Input:
[[ .20 -.37 -.23 -.09 -.03 -.30 -.44  .24]
 [-.02  .25 -.23 -.21 -.11 -.14  .22  .14]
 [ .02  .40  .27  .53  .50  .66  .40 -.16]
 [ .05 -.15 -.56 -.60 -.42 -.58 -.27  .24]
 [ .01  .09 -.29 -.21 -.26 -.25  .10  .19]
 [ .07  .14 -.09  .00 -.03 -.01  .05 -.26]
 [ .03 -.33 -.48 -.63 -.56 -.68 -.40  .26]
 [ .02  .42 -.19 -.07  .07  .17  .35 -.07]]
Output: .02

Input:
[[-.33 -.10  .14 -.36  .11  .32  .05 -.45  .37  .05 -.06 -.06 -.22 -.25]
 [ .02  .31  .17 -.16  .20  .02 -.42 -.35  .37  .43  .16  .16 -.33  .16]
 [-.50  .05 -.11 -.16  .01  .14 -.04  .22  .47 -.28 -.30 -.24 -.31 -.50]
 [-.60 -.32 -.19 -.29 -.22  .34  .08 -.30  .08 -.54  .17 -.11 -.34 -.27]
 [-.28 -.17  .07 -.26 -.31  .10  .33 -.12 -.33 -.40 -.25 -.05 -.03  .47]
 [-.14 -.52 -.27  .40 -.04  .13  .29  .55  .45 -.68 -.43  .14  .11 -.72]
 [ .67  .48  .18 -.17 -.08 -.03 -.56 -.44  .40  .66 -.06 -.12  .09 -.46]
 [ .08  .01 -.36 -.40  .33 -.07  .05 -.62  .06 -.48  .10 -.22 -.05  .21]
 [ .04 -.38 -.46 -.29  .54  .17 -.24 -.27  .41 -.14  .56  .00 -.10 -.26]
 [ .01 -.22 -.14 -.22 -.18 -.32  .20 -.05 -.36 -.44  .37 -.27 -.14  .62]]
Output: -.50

Input:
[[ .23  .04 -.34 -.01 -.11 -.31  .17 -.36 -.26  .00  .11  .07  .20 -.20
   .06 -.02]
 [ .00  .03 -.36  .04  .34  .10  .08  .29 -.38  .17 -.15  .54 -.05  .24
   .18  .25]
 [ .14  .02 -.32 -.02 -.07 -.22  .08  .04 -.39  .17 -.02  .34  .07 -.14
   .16  .16]
 [-.14 -.13  .23  .00 -.24 -.09 -.31  .46  .12  .02  .00  .05 -.13 -.20
   .07 -.10]
 [-.14 -.02  .20  .04  .19  .28  .03 -.13  .21 -.07 -.01 -.20 -.10  .25
  -.20 -.03]
 [ .30  .26  .28  .09 -.09  .10  .31  .02 -.01  .25  .21  .17  .24 -.01
   .20  .28]
 [-.20 -.09  .03 -.10  .07  .01 -.16  .05  .18 -.06 -.21 -.12 -.17  .05
  -.10 -.08]]
Output: .14

Input:
[[-.26 -.02  .32  .01  .17 -.11 -.01 -.15 -.14  .05 -.17  .09]
 [-.51 -.22  .04  .28 -.34  .12  .17  .16 -.33 -.25  .34  .10]
 [-.47 -.10  .20  .18 -.12 -.13  .10 -.18 -.30  .03 -.11  .18]
 [-.16 -.06  .35  .66 -.32  .25  .24  .15 -.49 -.26  .20  .32]
 [-.50 -.17  .05 -.03 -.14 -.21  .02 -.30 -.15  .09 -.11  .04]
 [-.70 -.23  .24  .07 -.36 -.19  .07  .10 -.32 -.08  .35  .00]
 [-.10 -.09  .23  .26 -.01  .25  .11  .19 -.23 -.27  .19  .10]
 [-.21 -.11 -.01  .02 -.29  .33 -.08  .18  .20  .15  .14  .05]
 [-.05  .13  .04  .43 -.20  .56 -.01  .39  .09  .15  .21  .24]
 [ .05  .04  .12  .47  .04  .58  .06  .23 -.09 -.16  .20  .19]
 [-.40 -.15  .05  .43 -.49  .39  .15  .25 -.19 -.08  .25  .25]]
Output: -.47

Input:
[[ .24  .19 -.23  .36  .17  .26]
 [ .08 -.43  .12 -.22 -.03  .22]
 [-.32 -.06  .27 -.37  .48 -.40]
 [ .41 -.09 -.50  .16 -.14  .59]
 [-.01  .12  .00  .12 -.26 -.05]
 [ .18 -.24  .08 -.06 -.29 -.24]
 [-.03  .36 -.07  .27 -.37 -.18]
 [ .10 -.40  .19 -.13 -.13  .03]
 [ .38  .10 -.13  .47  .07  .03]
 [-.03  .17 -.01  .15 -.18 -.07]
 [-.03  .14  .01  .12 -.31 -.07]]
Output: -.32

Input:
[[-.32  .11 -.12 -.14  .00  .07]
 [ .05 -.07  .44  .11 -.04 -.51]
 [-.44  .24 -.16 -.06  .07  .14]
 [ .15  .02  .22 -.14 -.01 -.08]
 [-.13 -.49  .16 -.40  .65 -.37]
 [-.12  .00 -.07 -.13 -.02  .03]
 [ .06 -.06  .48  .11 -.06 -.54]]
Output: -.44
---
[.06, .35, -.49, -.17, -.54] >> -.49
[[.06, .00, -.32, -.67, .30, .07, -.25], [-.05, .44, -.19, .73, .37, -.31, .34], [.29, .23, .54, -.26, -.42, .08, .21]] >> .73
[.66, .39, .01, -.25, -.65] >> .01
[[-.10, .51, -.60, .39, .11], [-.62, .57, -.30, .52, .12], [.28, -.49, -.23, -.25, .38]] >> -.30
[-.32, -.06, -.35, .21, .08, -.16, .64] >> .21
[[.06, -.12, .29, .25, .18], [.17, -.66, .25, -.28, -.18], [-.03, .45, -.01, .44, -.31]] >> .25
[-.06, .64, .18, -.20, .05, -.08, .00] >> -.20
---
Input:
538,-158,-66,-364,-138
-119,392,-468,481,259
173,-488,160,-700,279
Output: 538, 279

Input: 23,842,603,218
Output: 23, 218

Input:
22,61,49,54,95,70,35
24,62,47,47,94,72,33
Output: 22, 33

Input: 87,42,87,9,63,95
Output: 87, 95

Input: 5689,2500,4556,5357,4470,5575,8413
Output: 5689, 8413

Input: -437,-57,-607,-788,850
Output: -437, 850

Input:
5558,6764,2870,5964,7940,5531
6990,5871,2870,7167,4456,6758
7203,5937,2870,6078,7236,7318
Output: 5558, 7318

Input: 9,51,15,57,49,86
Output: 9, 86

Input: 4,1,9,1
Output: 4, 1

Input:
6,4,6,6,6,6,4
4,6,5,6,5,3,2
6,4,6,6,5,7,6
Output: 6, 6
---
 .57  -.14  -.02   .14   .04 Out: .57
-.37   .03  -.70   .17 Out: -.37
-.08   .26  -.25   .21   .62   .00   .28 Out: -.08
 .20  -.53  -.65  -.15 Out: .20
-.07   .03  -.01   .63 Out: -.07
 .57   .64   .07   .03  -.44  -.18  -.24 Out: .57
 .66  -.45  -.30   .56  -.17  -.23 Out: .66
-.62  -.22  -.64   .10  -.53 Out: -.62
 .06  -.61   .15  -.46 Out: .06
-.29   .23  -.66   .14 Out: -.29
---
[  61.64 -145.41    4.63  -17.23   74.17  202.66   12.34] gives -17.23

[  8.532   7.054 -11.990  15.890] gives 15.890

[-151.9  -88.7   34.7  -51.8 -191.6    8.3  133.1] gives -51.8

[[ 0.447  1.951 -0.385  0.542 -0.617 -1.252]
 [ 1.522  2.147 -1.657  1.509 -0.914 -0.162]] gives 0.542

[-1.69  1.61 -1.24  0.89  0.13] gives 0.89

[[-0.087  0.051 -0.127 -0.070 -0.116  0.063  0.136]
 [ 0.096 -0.038  0.133  0.073  0.123 -0.049 -0.125]] gives -0.070

[[ 22.951   2.557   4.275   6.179  10.372]
 [-11.735  20.529  23.016   0.138  -1.638]
 [-15.170   1.390  -4.756  13.032  21.271]] gives 6.179

[[ 0.019 -0.160  0.057 -0.005 -0.033 -0.015 -0.034]
 [-0.024  0.129 -0.051  0.014  0.028 -0.012  0.027]] gives -0.005

[ 1.1 -1.6  0.8  1.2] gives 1.2

[[-0.09  0.01 -0.12 -0.19]
 [ 0.18 -0.15  0.09  0.01]] gives -0.19
